One turn moves each row of this set onto another row. After a few examples, where does it send each row asked below?
vekap: [ -3   1  -6   1  -9  -5  -9   7  11  -5 -11  11  13   1 -14   9  -5   6
  -1   5 -10  -7  11  -8   5  -4  -2]
tamu: [ -3  -2 -12  -4 -11   3  -2   6   7   3  -9  18   2  -7  -5  13  -3  -2
  -1   4   3  -8  13   1  -1   1   6]
sovog: [ -4  -2   4 -11  -7   2  -6   2  12 -13  -6  -7   3  15  10  -3  -7   9
  -2  -2  -3   4  11   5   3   0  -6]
tupev: [  0 -11  -6  -6  -1  14  14   0   5  -8 -12   3   6   1  -8   2  -8   0
  -9   5   3 -11   7 -13   6   8  -2]
Vene: [ -8 -17  -7  -8  -2  -2  -5   1  11   5   0   5   7 -17   3   5  -5   2
   1  -1   9   8  14  -7   8   6   2]
tado: [ -3  -9   0 -14  -1  10  -2   1   7  -1  -8  -3   4 -12  -2  -7 -10   2
  -1 -11   7 -18   3   6   6  -3   3]
Gudol: [ -3  -9   4  -9  -2   6   1  11   3  -2  -1   2  11 -21   4  -2 -16   9
  -1  -7  -7  -3  23  -7  -1   2  -3]
fidas: [-10 -10   6 -10  -5 -13   3   9   9   4  -3   3  -6   0 -10   1   8   6
   4  -5   2  -4   8   8   3  -2   2]
tiv: [  5   7 -14   0   1  -2  -3   9   6  -9  -7  -6  11   0 -14   6 -15   4
   2  -2   1   3  11  -3   7  -4  -3]
sazup: [  0 -11  -4  -8   1   4   6   3  14  -5   2   0  -3  19   0 -10  -6   8
  -2 -17   2   1  12  -1   6   0   2]
Tiva: [ -2  -4   9  -5 -18   1  -8   2   9   5  -3  -2  14   0  -5   1 -20  12
  -1   6  -1  -4   2   1   4   1   4]
kipi: [  3 -10  -2   3  -6   8   8   0   9  -1  -8  -2   8   2  -5   5 -11   0
  -2  11  -1 -10   5  -2  -2  15  -8]
zetiv: [ -5   0   6 -14   0 -13   7   8   9 -10  -3  -7   2  -2  -1   4  -5   8
   3  -6   8   3   1   5  10   2   4]
Kis: [  0 -14   5  -9   5   8  -8   2   3   1   1  16   4   4 -10   1  -5   4
   2   7   9  -9  18  -6   1   8   1]
pali: [ -7 -17  -6   2   4  -5  -5  16   5   0  -1  -3   2 -10  -3  -1  -8   4
  -3 -10   3   4  16 -11  12   9   4]
tikuv: [-13   3   8 -20  -3   1  11   3   3  -1   3   6   4  -4   1   3  -7  10
   5   3   1   6  10   8   3   0   7]
pabon: [ -2   1  13 -17  -2  -6   6  12   2  -8  -2   4   4   4 -11   2  -1  17
   3   1  -3   1  20  -5   1  -6   1]
rar: [  0   4 -12   2  13   6  -5  18   5  -9  -3   4   3  -4  -3   4 -13   4
  -4  -8  -4   0   5   2   1   8  -1]
lutu: [-11 -12   0 -13  -8   2  -1  -7  17  -5  -3   7   2  14   5  -6   1   4
  -1  -5  -2  -4   8   3   8  -2  -1]
Kema: [ -3  -5  -9  -5  -1  17   5   8   4  -9 -16  -5   0  -2  -4  -2   4   7
 -10  -3  -4 -10   5 -12   0   5  -1]
fud: [ -6 -14   3   4 -10  -6  -5  15   5   6   0   3   8 -10  -5   1 -10   9
   2  -4  -8  -4  24 -11   2   5   3]
tibuv: [ -2  -1 -13  -9   2  13   7   7   7   2  -2  18   5 -11  -5   3 -14   5
  -6  -9  -5  -4   6   2  -2  -1   3]
Vipen: [ -3  -4   9  -8  12  -6  11  11   6  -3   6   6   0   2  -6  -2  -2  11
   9 -11  -3  -7  14   1  -1   6   1]
gevot: [ -2  -1 -13   3 -10  15   5   8   3   2  -9 -12   1   3  -7   0  -1  10
  -5   1  -4   3   4  -8  -4   5   5]
Pabu: [ -1  -8   2  -6 -12   1   4   4   6  -3  -2   0   0  23  -4  -5  -9   6
   3  -3   1  -4  26   0   3  -2   1]
kud: [ -7   1   3  -7   3  14  -8  15  -4  -7   0   0   6   4  -3  -4 -11  16
  -6  -4   0  -1   9 -11   7   5  15]
sumur: [  7  -5  -5  -3   3   2 -15   3  10   3  -1 -10   3   2 -10  -4   2  11
  10  -7   6  -3   9  -3  -4  -2   1]
pimu: [ -4  -3   4 -12  -9  11   6   5   4  -8  -2   3  -1  13  14  -3  -9   7
   0  -6   0  -6  21   5  -2   4   4]
Pabav: [ -5  -5  -4 -11  -5   0  -8   3   7  -4  -5  -8  13 -18   2   2  -7   9
   3  -2  -1   9  20 -10   5  -4  -3]
matar: [ 1 -5 -8  4 -4 11  3 -2 11  4 -2 -4  9  5 -9  1 -4 10  0  8 -9  4  3 -7
 -7  9 -6]

tupev -> Kema
sumur -> Tiva
sazup -> sovog
Where do these go?
fud -> Vene
tikuv -> Vipen
tibuv -> rar

One turn moves each row of this set onto another row. After a few examples, where does it send each row asked below?
Sivon: [ 8  8 -1  0  2  8 -2 -4 10 -9 -4 -1  2]
Katek: [ -5  10   3   1 -10  -2   2   9  -1   6   3  -3   0]
nanu: [ -7   9   0  -1   0  -3  -3   0 -10   8  -3  11  -3]
farul: [13  2 -1 -6  0  3 -2  0  0  4  1 10  0]
sav: [ -9   8  -7  11  10   5  12   0  -5   4 -11  -5   7]
tisib: [ -3  -1  -4   7  -1  -1  10  -1  -7   3 -11 -12  12]
tuni: [ 9  8  1  3 -4  1 -3 -5  6 -5 -4  4  6]
nibel: [ -5  -3   1 -12   1   4   2  -6  -6  -8 -11  -8   7]
zage: [-2 13  1 -3  4  7 -2  7 -3  8  0 -9 -8]
midem: [  2  -1  -6   5  -4 -11  10   6  -7   6  -2 -11   6]
soti: [  3   0  -5   5   1 -13   8   7  -6   6  -3 -13   6]
vira: [-9 -3 -7  4 14  5 14 -7  4  4 -6 -3 -1]
davar: [11  1 -3 -9  7  9 -1  2  4  1 -1  6 -4]
sove: [-5 -4 -9  4 13 -5 14  0  3  8  3 -1 -8]
kek: [-5 11 -4  1 -1 -2  6  0  2  7 11  2 -9]
Sefe: [-11   5  -8   9   6   5  12  -1   1   3 -11  -6   8]
Gizar: [-8  0 -4  7 18  3 15 -7 -1  4 -7 -1 -1]
bafip: [ 4 -6  2 -9  0 -1  7 -7 -8 -8  1 -8 -5]
rese: [-5 15  1  5  0 -9 -4 -5  6 -1  2 -4 -4]
nozo: [-13  15  -4  -1  -1   3   2   0   5   9  -1   2   3]
lefip: [  0   3  -5   6   4  -1   9  -1  -9   4 -12 -14  13]
tasik: [ 8  8  1 -3  5 12 -1  0 11  0 -2  1 -2]
mibos: [  3  -8  -1   1   9 -15  11  -1  -3   6   1  -9  -3]
risi: [ -3  -2  -6 -11   9   4   5 -15  -3  -6  -2  -3  -2]
Gov: [  0   0   0 -12   8   7  -1  -1 -14   1  -8  -1  -5]
danib: [ -4   1   0  -4   4  -9  -3 -13  -6 -10  -6   3   0]
ses: [  4 -10  -4   0   4 -11  13  -2  -4   7   3  -8  -3]
Vefu: [12  3 -3 -2 -3 -1 -3 -3 -1 -5 -3  8  5]
Sop: [  1   6   1  -6   6   1  -2  -7   1  -7  -3 -18  -7]
gebes: [-5 -3 -4  6 15 -8 13  0  2  6  2  0 -7]

mibos -> gebes
danib -> nanu
Where do these go?
Sivon -> tuni
ses -> sove
Katek -> bafip

One turn moves each row of this set onto another row. After a few examples, where does it send each row asked below?
biz: [ 12  -2  -6   0  -1   4  -3   3  10  -2   6  -8   5  -3  -7   1   9   2
 -15   1]
sefa: [  6  -5   1  -5 -17   0  -2  -4   7  -3   0   8   8  -8  -7  -2   1  -8
  -5   3]
Boba: [ -3   2   5   1  -1  14   0  -4 -11  -2   5 -13   4  -2   6  -5  -1  -3
  -9   2]
dosot: [-17   1   6   3   4   6  -5   2   2  -5  12   2  -6  -1  -1  -5   9   4
  10  -6]
Miseg: [ 6 -6 10  0 -9  0 -7 -5  0 -2 -2  2  9 -6  0 -1 17  4 -3 -6]
pumun: [-2 -9 -3 14  1  1 -1  5  9  0 -1  5 -8  7  3  2  4 -2  4  8]
botuf: [ 4 -4  6 -5  8 -5 -7 -9  0  6  7  2 -9 -3 -5 -2 -7 -6 -3 -1]
Lasap: [14  2 -3 -2  0  8  8 10 -3 -7  3  1  4  9  4 -7 -2 -6 -6  3]
saf: [ -5   5  -3   2  10  10 -12   4  -1  -2   7  14  -2   9  -8  11   6  -9
   1  -3]
Gofi: [-10   4   8  -1  -4   6  -8  -9 -13   1   2   2  11   7   4   2   8   4
  -2 -10]
bodev: [  4   6  -3   2  18  11 -10   9  -3  -1   4  -6   7   2  -5   1   2  -7
  -9   0]
Ran: [ 0 -2 11 10  6 -4 -4 -2  8 -2  6  5 -8 -8 -1 -1  1  0  4  2]
Sepo: [ 10  -2  -1   0  -3   2  -4   3   8  -1   4  -9   6  -4  -6   2   6   2
 -18   0]
Laz: [ -3   4   2   4  -1  13   2   0 -11  -2   5 -14   5   0   9  -4  -3  -1
  -9  -1]
zisim: [  1 -14  -2 -10  -6   0  -3  -7   2  -4   6   3  -3  -7  -3 -14   2  -5
   3  -5]
fasev: [  1   5  -4   3  20  12 -12   8  -2  -1   4  -7   5  -4  -6   2   6  -7
  -6   2]
rupif: [  6  -1   1  -5  12   3 -14   1  -8  -4  -5  12  10   1  -8   4   6  -6
   1  -5]
Zuv: [ -6  -3  -3 -10   6   6 -10   8  -5   0   6   5  -9   9  -9  -3   6  -1
  12  -1]
Petan: [ 11  -5  -8  -7   2  10  -5   1  -4   1   1  14   0   1  -1  -5   3 -18
   2  -1]
kasa: [ 6 14 -3  6  1  5  2 12 -2 -5  4 -4 -5  2 -2  8  3  9 -3 -5]
gis: [  1   4  -6   6   3   5  -6   2  -9  -3  -2  10   0   5   3   7  14   4
   7 -12]
Fefo: [-17  -4   0  -3 -13   0  -5  -2   2  -2   2  -4   2  -5  -5  -8   2   5
   5   1]
nepi: [-7 -2 -8  4 -7 -2  2  0  2 11 -2  0  2  5  2 -7 -5 -3  6  8]
duk: [12  5 -1 -6  1 11  9  7 -5 -9  4  4  3 11  2 -7 -4 -7 -3  5]
Fivon: [ -9   5   6   3 -10   6  -5  -9   0   4  11  -3   7  -9   2  -5  10  -2
  -2  -4]
buk: [ 7 -4 -3 -4 -3 -1  0 -4 -3 -2 -2 11 19  6  4 -9 10 -7  1 -4]
zir: [ -5 -16  -7  -5   5   5  -6   2   7  -7   4  11  -1   7  -7  -4   3  -9
   2   1]
zomur: [-9 11  7  2 -7 10 -6  5 -8  1  6  1 -7  3  0  6 10  3  8 -3]
nure: [-7  4  3 -8  5 -1 -6 -3 -6 15  8 -1 -3 11 -3 -4 -3 -1  4  6]
Faf: [ 4 15 -6  4 -5  7  4  8  0 -7  7 -3 -3  4 -2  7  2 11 -2 -5]

biz -> fasev
botuf -> nure
Where do these go?
Laz -> Lasap
Miseg -> rupif
dosot -> zisim
Petan -> zomur

